In the rows, zero is written as 128.
Named turns come first, each shown by rows before and after it. Which turns, in which order, take the first row of each pair that follows to the second? Write the first one first, as in the answered first pair.
turn Kadu:
[ 88 121 138 137 153 124 162 126 113 141 143 132 120 125 132 122]  ->  [ 98 129 139 132 156 128 152 118 104 148 155 129 126 123 138 140]
[170 138 136 141 112 109 133 154 144 130 106 143 159 134 123 117]  ->  [166 138 139 140 118 111 138 157 136 130 117 144 151 134 121 115]
[ 73 163  72  73 147 104 118  56 180  81 125 123 192 116 143  91]  ->  [ 51 152  88  78 146  99 144  86 184  73 145 125 181 126 126  69]
[179 103 122 156 132 163 163 202  72 148 159 130  80 113 132 166]  ->  [204 119 111 160 122 165 136 155  66 155 139 120  93 111 159 197]
turn segiz:
[184 172 135 126 159 132  92  83 102 138 128 105 141 128 147 198]  ->  [197 141 138 147 133 140 109  75 104 122  85 111 130 133 162 188]
[140 135  95  83 158 139  58  86 113 140 122 148 156 118 128 126]  ->  [155 103 108 106 131 140  63  75 119 130  76 155 144 125 143 119]
[119 112 151  98 130 109 157 171 127 146 164 112 133 136  91 127]  ->  [118 142 139  87 137  98 129 142 135 155 169 108 162 133 100 145]
turn lanam:
[204  84 178 155 139 156 111 143 103 137  89 109  99 124 175 201]  ->  [ 67  75 133 105 121  94 182 152 182 110 130 153 126 150 105  45]
[166  67 142 170  98 138 139 141 133 105  75 135 100 155 151 107]  ->  [ 78 145  91  92 143  93 127 110 159 123 160 140 163 144 107  71]
[139 109 138 126  91 124 145  84 106  97  63 166  93 127 146  87]  ->  [101 170 101  80 118  98 117  59 109 121 119 154 139 114 124  87]
[135  99 161 162 140 163 164 211  90 111 140 118 121 158 127 159]  ->  [ 78 130 130 123 153 140 176 196 114 110 180 122 145 160  98 114]
turn dup:
[130 136 108 138 131 136 123 110 133 138  93 126 130 128 158 132]  ->  [126 157 110 125 156 134 123 132 125 148 132 113 134 124 147 144]
[157 131 127 132 130 159 129 153 116 137 164 112  89 124 139 168]  ->  [ 95 134 103 107 115 131 153 146 147 128 173 135 111 131 108  94]
[157 114 131 146 108 125 127 131 126 134 102 123  99 140 147 120]  ->  [139 140 138 125 147 116 126 161 112 143 153 112 107 135 128 135]
turn faved:
[ 91 112 116  96 115  90 149  90 165 114 100 160 140 134 120  24]  ->  [ 77 164 115  73 172  94 130 117 148 140 175 143 154 120  93  59]
[176 136 140 135 174 158 125  81 110 141 123 113 141 107 106 161]  ->  [186 120 138 151 156 161 127  79 111 136  96 121 133 113 117 157]
[142  77 157 115 126 135 147 168 120 134 153 113  93 135 113 121]  ->  [128  69 152 119 106 128 154 141 135 128 119 123  94 145 111 101]
Pairs:
(2 to 3 turns a pair)
[ 97  72 162 125 144 157 148 190 116 145 156 153 103 138  82 107]  ->  [115 141 135  95 178 149  86 129 101 171 177 139 152 119 101 173]
segiz Kadu
[138 129 112 132  99 131 113  74 145 123  56 130 154 130 158 138]  ->  [160 138 164 128 159 157 132 183 107 137 149 106 114 123 133 188]
segiz dup
[ 96 152 106  95 114 109 116  99 145 114 164 139 147 123 112 107]  ->  [157  94 156 146  98 150 144 148 122 103 129 138  96 130 134 133]
dup dup lanam
[156  60 161 165  94 149 158 147 130 115  72 128  96 142 140 116]  ->  [180 144 142 132 148 153  89 106  92 154 122  94 144 111 159 198]
lanam lanam
[226 114  93 167  78 160 126 112 126 121  65 143 106 159 183 167]  ->  [197 170  96 117 162 155 123 187  97 148 202 126 118 146 130 205]
segiz dup Kadu
[102  90 129 149  99 124 127 100 183 112 118 151 123 122 108  35]  ->  [190  93 186 174 147 172 107 157 118 123 140 117  89 103 134 149]
dup segiz
